128 stands for zero in the data rows.
Each row of this table is followed by its label. One hidden rule gives the labels. It looks at one to three of the table's principal directions, none of them among the few with the most spread.
[147 150 138 106 114 100 127 114 122 123  93  93 130 149 129 122 179 121
  91 157 117 135 121 171 163 146 124 144  92 113 127 134 136 103 104 132
 113 133 128 130 130 151 106  61 148  91  93 133] PN
[ 73 115 142  98 243 109 131  87 148 123 136 141 164  42 173 131 126  97
  91 164  94 167 174 131  26 125 101 101 171  79 154 131 150  71 131 127
 117 142  87 226 142 101 140 102 132 149  98 149] MN
[116 138 147 107 115  92 121 132 141 138 111  88 123 130 130 122 171 109
  99 147 120 172 149 158  95 148 102 139  80 140 166 137 136 108 153 151
 118 113 122 137 153 109 132 108 136 103 102 127] MN
[118 140 154 104  50 104 130 165 109 161 150 114  91 179 140 126 137 115
 130 128 148 156  36 154 165 143 116  93  48 136 162 135 122 128 141 137
 158 102 134  93 157 119 118 163 155 113 142 158] PN
[ 35  59 121 109 187 163 121 152 162 170 146 171 184  59 154 127  74  90
 152 148 110 156 104 102  44 137  60 105 169 109 120  97  47 135 113 108
 177 146  74 169 139  90 117 177 105 162 114 103] MN
[195 132 151 150  85 130 131 126 131 120 140 139 115 125 103 112 150 141
 135  77 164 114 144 102 141  99 160 143 141 163 128 159 138 127 127 144
 115 128 146 117 103 137 142 133 121 122 172  72] BZ
[165 142 137 130 170 146 151 103 135 121 107 147 173 107 140 105 128 161
 131 119 130  83 155 103 138 124 169 148 182 112  95 153 142 108 105 128
 101 155 118 164  84 187 121 124 117 138 128 106] DN
[147 148 123 122  90 114 116  97  78 137 138 140 115 129 121  93 146 121
 111 136 121 151 127 119 138  96 166 134 116 138 150 147 130 114 123 113
 134 124 148 106 118 110 131 136 132 139 134  99] DN
[192  96 115 148  85 120 126 101 126 126 143 140  87 130  97 146 127 116
 148  67 160 146 139  84 166 116 143 134 131 162 101 141 145  98  82 149
 133 108 123 120 128 165 137 138 145 126 161 102] PN
[165 172 159 141 103  84 171 162 153 108  56  66 108 191 146 157 196 155
 109 141 168 140 135 158 169 192 141 141  52 125 118 128 183  81 169 177
  67  77 120 115 170 190 125  79 169  61 124 160] MN
[152 131 148  70  56 120 118 109 161 168  73  92 156 165 133 127 167  89
 130 109 114 133 115 175 162 164 117 179  46 160 128 176  88  96  76 149
 186 173 113 117 122 154  66 125 160 107  87 123] MN
[115 149 130 115 163 113 107 159 103 114 157 115 113 125  87 151 142 143
 113 177 123 105 113 162 145 116 105 103 151 109 108 111 144 172 153 115
  88 126 141 134 126 119 151  76 112 138  96 160] MN
[ 74 186 181 109 137  73 135 132 161 168  94  57 128 113 109  99 172  91
  49 208 103 185 158 194  60 166 103 140  58 124 191 105 189  88 170 167
  78  93 108 167 130 127 126  65 122 107  58 147] BZ
[136 160 104 156 156 140 144 100 138 120 134 133 123 112 122 133 115 136
 108 142 103  94 162 125 125 121 147 139 137 105 132 115 154 134 148 105
 105 128 135 138 121 140 124 103 125 122 125 125] BZ
[144 186 123 148  66  75 149 163 180 102  61  98 165 155 160 140 197 132
  73 138 140 156 120 174 136 159 140 132  49 120 155 107 152  98 156 159
  86 102 102 130 174 154 132  55 193  63 130 163] MN
[143 115 114 164 128 152 119  98 172 121 109 154 161  82 116 120 110 123
 147  76 117 136 247  85  55 114 151 186 152 183 140 142 114 136 149 145
 130 136 124 136 112  98 152 163  98 152 149  75] MN
[122  89 163  87  43 138 101 142 115 178 136 144 153 124 114  94 136  94
 142 108 143 164  80 129 134 113 112 140  99 172 145 155  51 138  90 130
 188 149 126  97 113  83 112 171 118 142 131  61] MN
[114 103 139  93 162 104 145 116 184 144  88 106 145 122 173 169 144 100
 120 144 113 154 116 153 115 179  89 120  85  97 111 132 130  60 105 150
 152 144  76 184 168 174  87  93 173 102  92 162] MN
[124 127 117 127 123 118 113 113  98 129 141 108  74 144 107 152 132 116
 127 144 113 149 146 140 139 135 114 133  96 138 133 123 132 136 146 121
 132 105 147 103 150  97 134 122 126 125 112 138] MN
[ 44  70 186  98 163 109 112 189 129 159 165 108  59 151 145 158  95 104
 185 148 158 198  70 137  80 165  59  65 109 138 130 116 134 131 168 166
 171  95 121 138 150  95 142 184 102 167 114 199] MN
[203  63 134 133 102 165 110  60  93 112 167 200 139  58  98 108 102 146
 129  59 149 117 127  79 178  66 196 141 237 154  53 173 104 124  30  95
 136 167 135 144  54 121 148 156 127 159 173  67] MN
[208  96 103 156 102 154 135  41 122 108 125 201 152  85 148  99 116 123
 161  24 150 137 213  37 127  84 208 174 192 162 114 187 120  81  66 125
 150 144 129 132  86 143 141 184 130 155 190  59] PN
[ 99 125 135 117 178 102 106 123 136 106  88  90 174  98 133 100 151 131
  89 154  88 167 206 144  40 135  99 147 131 143 176 114 134 120 146 164
  95 129 118 167 151  86 156  99 106 122  98 115] PN
[ 67  70  95 117 220 190 100 112  89 123 162 149 118 125 117 158  38 125
 179 147  77  87 124 129 162 146  70 118 193  96  76  84  76 196  68  85
 163 149 138 129 103 111 118 142  67 171  86 178] PN
[ 96 143  87 120 166 103 113  87 169 145 165 112 135  45  97 119 141  82
  75 148  98 157 199 117  12  78 109 136 150 132 191 133 168 101 170 117
 121 145 108 176 135  85 143 114 143 141  99  85] PN
[136 106 146 140 105  94 141 163 120 116  99 100  66 193 143 176 149 140
 157 140 161 168 116 133 155 168 122 108  60 135 114 115 156 104 174 165
 124  77 139  89 194 143 131 116 144 103 140 161] MN
[109 174 123 136 232 162 136 138  59 110 147 117  99 155 122 117 112 165
 167 158 112  69 181 111 133 146 112 140 177 103 125 127 125 183 171 106
  84 104 166 112 104 125 149 155  53 151 110 144] BZ
[134 172 122 120  75 108 139 166 132 137 123  96 141 154 129  97 175 138
 103 133 148 124  98 136 118 116 130 130  89 138 180 143 129 131 175 131
 117 124 134  98 148 119 126 141 154  93 140  91] PN
[ 42  32  82 153 210 157 110 109 164 128 152 143  75 112 125 207  24  91
 187 143  87 153 174 113  82 154  68 109 146 115  95  60 132 150 135 119
 182 117 121 135 167 103 121 140  93 170 100 196] PN
[119  92 154 137  80 107  91 139 167 131 148 103 102 103  62 124 128 107
  98 127 140 162 132 159  84  87 126 125 133 177 142 113 168 146 141 152
 134 141 148 123 110  80 144  94 117 138 126 112] BZ
[ 50 142 207  64  97  68 102 217 127 161 110  58 116 183 141 127 180  94
 109 198 130 196  46 224  98 175  43  84  17 131 193 111 113 137 174 178
 146 108 126 120 176  78 121  92 125 110  78 184] DN
[154 119 134 133 145 149 130 114 120 106 127 160 170  90 136 103 136 141
 115 110 137 104 124 111 128  95 150 130 191 115 109 141 105 123  89 109
 120 160 125 147  96 121 131 114 127 130 153  82] BZ
[135 153  73 160 182 147 169 107 152 109  69 121 153 153 146 173 101 175
 132 174  90  64 172 121 166 161 161 152 115  82  85  90 164 120 158 112
  98 134 119 125 160 205  96  86 143 110 100 151] DN
[164 115 125 112 131 149 112  99  91 104 149 150 121 140 111 140 113 139
 137 116 123  73  93 149 216 105 149 121 174 106  76 142 125 153  57  96
 140 169 156 121  84 149 112  93 123 141 123 157] PN
[143 211  89 158 154 137 138 102  69 122 167 147 111 111 104  99 126 158
  95 167 109  81 141 104 130  74 185 123 162 101 147 125 163 147 177  76
  83 120 157 116 104 118 147 126 123 148 139  99] DN
[ 84 105 157 104 105 105  99 144 169 176 138 105 153  79  87  96 133  80
  99 136 129 189 126 137  46 112  86 129 123 169 169 118 125 116 116 163
 142 136  97 160 110  96 136 131 116 148  99  88] PN
[166 141 120 157  87  89 115  64 105  94 156 171 112  78 120  91 138 129
  61 124 125 165 147 128 113  50 228 111 169 129 141 139 205  96 122 108
  99 125 155 143 103 105 165  92 153 144 166 141] DN
[121  95 131 143 171 147 132 139 102 115 147 143 102 129 120 139  92 160
 152 140 132 111 123 111 149 135 127 111 174 115  83 109 132 155 131 116
 108 110 140 124 125 139 144 142  94 140 135 146] BZ
[171 130 121 120 121 120 112 109 101 127 189 172 125  68 107 113 149 111
 118  81 155 140 116  89 118  72 140 109 190 141 119 169 114 113  90 112
 121 134 112 160  99 114 163 151 147 152 165  90] DN
[ 77  66 130 127 131 146 100 125 170 151 151 167 157  63 123 116  77 100
 131 120 108 162 128 125  63 114 112 124 170 149 113 113  91 147 105 119
 166 151 103 162 104  88 136 161 107 166 125 131] MN
[134 119 104 172 171 124 134  95 148  85  64 113 131 140 111 165  99 152
 127 150  96 118 235 132 123 147 163 158 128 130 102  81 199 118 143 158
  85 113 140 125 154 161 135  69 108 134 110 170] DN
[ 93 125 153 113  83  99 144 195 138 153 126  94  74 192 137 190 144 105
 142 160 172 161  21 170 186 177  83  77  41 105 115  97 136 115 147 143
 148  88 114  95 175 145 105 104 172 100 113 190] MN
[135 124 190 101  33 101 147 199 120 154  81  98 121 229 173 127 155 146
 150 133 167 155   6 166 209 190 120  99  17 135 128 128 106 112 122 173
 157 102 124  83 166 170  96 142 158  87 139 165] PN
[128 144 148 119 118 119 151 113 116 138 147 138 118 106 149 107 144 130
  87 150 146 137  74 138 142 116 164 106 141  95 122 146 149  96 128  97
 115 125 124 143 110 131 122 127 160 113 136 129] BZ
[165 176 132 111 107 107 120 127  93  97 106 106 145 155 146 100 179 160
  87 138 107 109 111 169 159 124 150 134 106 123 145 152 121 135 128 122
 105 144 148 123 133 119 130  98 151  95 130 140] BZ
[168 104 158 125 121 140 119  91 107 133 134 165 132 100 125  98 119 133
 139  95 133 136 138 104 139 113 169 142 170 150  92 164 116 112  78 129
 136 142 129 149  79 139 135 154 110 156 147 106] MN
[116 230 139 110 180  92 141 108 107 138 123  88 156  97 139  51 184 140
  54 185  93 129 182 138  38 107 149 143 125 111 217 156 176 100 199 129
  65 125 131 171 119 113 145 120 121 121 102  94] PN
[138 165  65 155 153 168 112  92  58  82 154 165 144 109  86 111 101 179
  86 184  69  35 154 149 176  63 190 144 199  91 103 102 127 214 144  33
  83 160 191  85 104  88 138  82  96 139 124 121] MN
[ 72 103 139  96 122 100 103 123 148 144 161 116 116 103 146 119 131  72
 108 126 115 194 120 152  54 118  81 103 105 133 197 133 127 114 135 138
 170 131 121 151 149  63 134 140 136 133 116 148] BZ
[ 60 137  97 137 211 154 142  81 197 177 150 139 150  49 136 114  74  86
 131 137  74 133 238  90   0 133 105 164 149 128 179 129 138 116 184 116
 143 136  96 186 119 114 123 190  92 165  96 105] MN
[ 69 111 199 122 169 119 149 139 141 162 116 143 150  89 178  99 110 114
 121 155 133 196 115 120  59 163 114  99 122 111 150 114 127  82 134 159
 126  97  89 185 123 119 138 152 106 146 125 133] BZ
[136 156 146  80  49  67  99 111 116 159 149  94 104 115 108  89 209  74
  65 141 129 197 112 170 103 100 121 136  70 154 194 174 132  96 135 128
 139 128 134 125 130  81 129 105 162 104 105  98] MN
[170 140 103 147  73 126 136 171 111 109 121 148 142 159 135 125 150 168
 148 102 173 112  81  96 174 109 163 117 136 140 101 135 111 140 137 124
 118 122 129  88 137 151 142 151 159 117 173 108] DN
[185 171 107 152 134 116 119  38 114  92 121 145 149  66 108  86 157 150
  51 143  84 116 217 133 114  70 215 172 174 124 135 150 175 114 127  96
  76 155 154 158  83 117 148  62 130 125 122  87] MN
[131 137 150 105 140 147 121  95 130 145 111 137 200  72 141  64 145 124
 106 110 113 138 170 109  70 108 141 170 163 150 160 170  85 112 104 129
 135 167 112 163  80  94 131 161 112 142 122  46] BZ
[148  56 121 150 123 160 130  85 139 121 107 157 130 125 145 158  76 127
 178  66 120 150 191  81 146 160 128 159 124 158 106 125  99 118  83 151
 159 115 119 124 141 133 132 169 110 135 147 114] BZ
[ 97 127 145 120 111 116  98 155 115 147 169 118  82 139 106 131 116 105
 146 123 134 163 101 139 110 127  95 105 112 157 149 123 123 157 141 143
 151 110 137 121 117  88 149 157 112 157 123 159] DN
Here are more rows. What is the label of each one?
[119 133 137 148 182 117 147 118 112 104 112 117  87 151 160 146 111 161
 142 147 117 139 171 124 118 165 148 122 121 115 117 121 177 115 177 144
  96  88 141 136 154 143 148 142 114 130 130 191] MN
[176  64 164 104  57 124  95 121 129 147 136 142 122 126 116 100 133 122
 164  56 153 167 118 105 126 112 138 144 131 204 114 185  91 120  82 163
 178 151 131 125 104 118 135 191 120 147 158  87] DN
[167 212  94 155 109 113 158 150  93 105 131 109 108 174 107 104 152 205
  68 202 120  43  53 166 222 110 198 111 135  75  89 105 191 161 168  74
  50 122 163  96 117 202 117  67 154  82 125 162] PN
[115 108 144 137  90 141 143 161 140 129  60 110 133 207 166 151 117 136
 182 115 144 142 120 132 165 189 120 146  58 144 121 110 102 127 129 166
 162 110 131  77 157 145 101 149 125 114 130 152] PN
[181 171 113 153 120 133 162 133 106  96 106 146 139 165 158 117 156 161
 133 113 159  84  98 111 206 131 170 125 145  89  99 132 136 116 102 113
  97 119 134 113 110 196 119 100 149  98 156 133] PN
[ 96 174 127  95 163 112 122 115 132 112 108 118 168 118 168 123 153 119
  86 168  89 121 126 185 101 129 131 122 119  89 153 139 133 119 139 110
 129 164 124 160 130 102 115  89 154 127  96 182] MN
[103 127  73 152 243 166 157  35 166 110  94 147 187  56 158 134  77 128
  86 163  46  87 223 117  81 134 146 161 179  65 118  95 149  95 105  87
 111 163 101 194 126 151  99  85 127 126  94 124] BZ
[209  69 122 178  58 146  92  81 101  99 185 175  70 102  63 114  91 151
 145  45 149 132 161  81 165  61 194 145 196 198  91 147 145 167  89 122
 131 126 178  98  74 103 175 158  98 155 190  86] BZ
[ 79  80 172 132 114  86  93 193 125 141 169 108  69 126  82 122 115 140
 105 202 132 177  52 170  97 108 102  64 123 137 122  75 165 167 181 142
 117 106 149 127 144  95 153  88  97 137 116 152] PN
[127 143 121 122 103 131 110 153 101 122 159 124 123 132  99 106 145 124
 122 119 148 116  99 133 134  93 120 120 153 140 145 134 114 163 126 112
 126 134 149 100 109  92 142 136 123 132 141 110] PN
[114 145 189  58 120  74 129 118 137 174 103 105 186  73 155  82 208  83
  64 161 132 204 121 144  38 115 115 123  82 131 201 178 121  35 137 160
 134 147  84 184 150  94 118 114 165 119 105  53] DN
[ 58 134 148  85 122  58  71 121 146 161 180  75  87  77  98  99 171  39
  66 158  98 237 157 172   0  91  57 108  80 165 253 136 154 108 179 155
 155 122 128 165 152  13 155 112 127 142  89 119] PN
[141  89  90 175 188 181 153  91 112 114 153 182  92 125 134 162  43 166
 201  99 130  87 182  50 155 131 169 135 195 118  64 121 146 144 136 104
 128 111 142 117 114 169 139 191  91 168 155 141] MN
[ 18 108 129  88 152 151 149 195 199 197 129 108 136 161 174 173  92  66
 184 153 137 131  34 148  99 191  25  93  67  91 140 100  75 124 140 128
 217 141  76 131 160 142  60 172 147 132  87 174] PN
[133 142 147  99  93 113 156 173 127 139  86 106 140 182 157 153 178 122
 130 150 165 124  52 156 188 165 110 112  65  98 114 131 107  95 121 134
 135 122 110  99 168 164  88  98 174  85 122 133] BZ
[175 189 110 127 109  78 118  89  90 106 132  95  94 134  98 104 187 138
  68 151 118 137 157 148 146  97 173 140 121 131 148 149 195 105 140 124
  75 116 153 128 118 140 148  75 153 109 112 132] DN
[181  71 123 149 114 141 125 117  93  92 127 149  66 184 120 178  96 173
 186 108 147 105 115 118 242 143 165 123 146 129  33 126 144 150  98 124
 132 116 165  86 126 179 128 117 115 131 143 177] MN
[116 208  46 151 223 125 122 104  70  79 155 133 124 109 122 120 142 150
  95 186  78  77 190 119  93  79 141 121 182  75 156 109 156 158 188  69
  72 128 157 130 142  99 155  86 119 139 117 136] DN
[136 201 137  94 188  96 126 131  81 121  98  78 129 163 137 120 177 159
 110 191  91 107 151 158 123 147 123 133  92 110 150 147 150 117 174 142
  89 131 138 143 149 143 127  95 125 125  84 147] DN
[195 152  86 180 168 164 130  87 102  82 160 173 123  82  84 134 116 164
 123 102 134  55 176  81 149  61 190 141 229 121  78 134 150 149 119  85
  85 149 151 132  82 133 152 106 121 151 169  81] BZ
[186 126  99 156  92 139 114 127  79  97 159 140  85 144  87 126 135 164
 148  87 155 104 148  91 166  88 167 142 166 168 105 151 127 167 144 110
 108 115 171  74 120 107 163 163 120 131 173  93] MN
[233 119 106 197 113 157 137  84 105  69 108 169 122 126  88 133 109 208
 136  94 137  65 197  86 206  94 235 170 197 148  44 131 167 152 115 114
  69 131 171  99  90 176 153  99 107 130 173  94] MN
[163 153 140 115 101  83 121 102 137 125  94  96 163 117 145  65 182 124
  83 102 103 174 191 127  66 128 132 161  89 167 208 160 139  87 128 177
 105 121 118 159 147 125 147 131 133  97 133  89] PN
[127 171 184  81 105 105 139 155 135 162  84  97 194 132 148  69 187 115
  85 151 127 135  88 164 101 143 114 133  79 126 177 151 104  91 116 156
 122 145 103 150 130 137 100 115 141 103 116  88] PN
[117 141 161  79 132 116 115 194 110 143 152 106 131 151 131 128 167 120
 139 132 153 121  35 156 153 144  58  90 119 117 128 142  79 147 105 137
 138 136 111 141 124 129 125 126 134 118 115 140] PN
[ 94 151 151 127 118 122 140 168 139 162 142 116 115 143 134 115 124 113
 141 136 156 145  80 119  98 130 114 101 104 130 160 121 139 118 159 146
 144 113 118 125 123 128 123 161 131 143 134 127] PN
[ 94 154 152 106  89  70 116 200 158 154 157  75  94 132  95 126 189  96
 100 154 163 177 100 164  69 127  74 104  81 153 181 132 151 134 203 155
 106  94 122 124 160  96 152 119 141 106 113 134] MN
[151 164 119 171 117 130 141 131 103  93 103 111  92 177 123 146 129 160
 128 130 129 111 150 138 178 153 155 140 102 129 117 102 155 146 148 133
  88  86 156  89 139 137 143 108 126 106 141 165] BZ
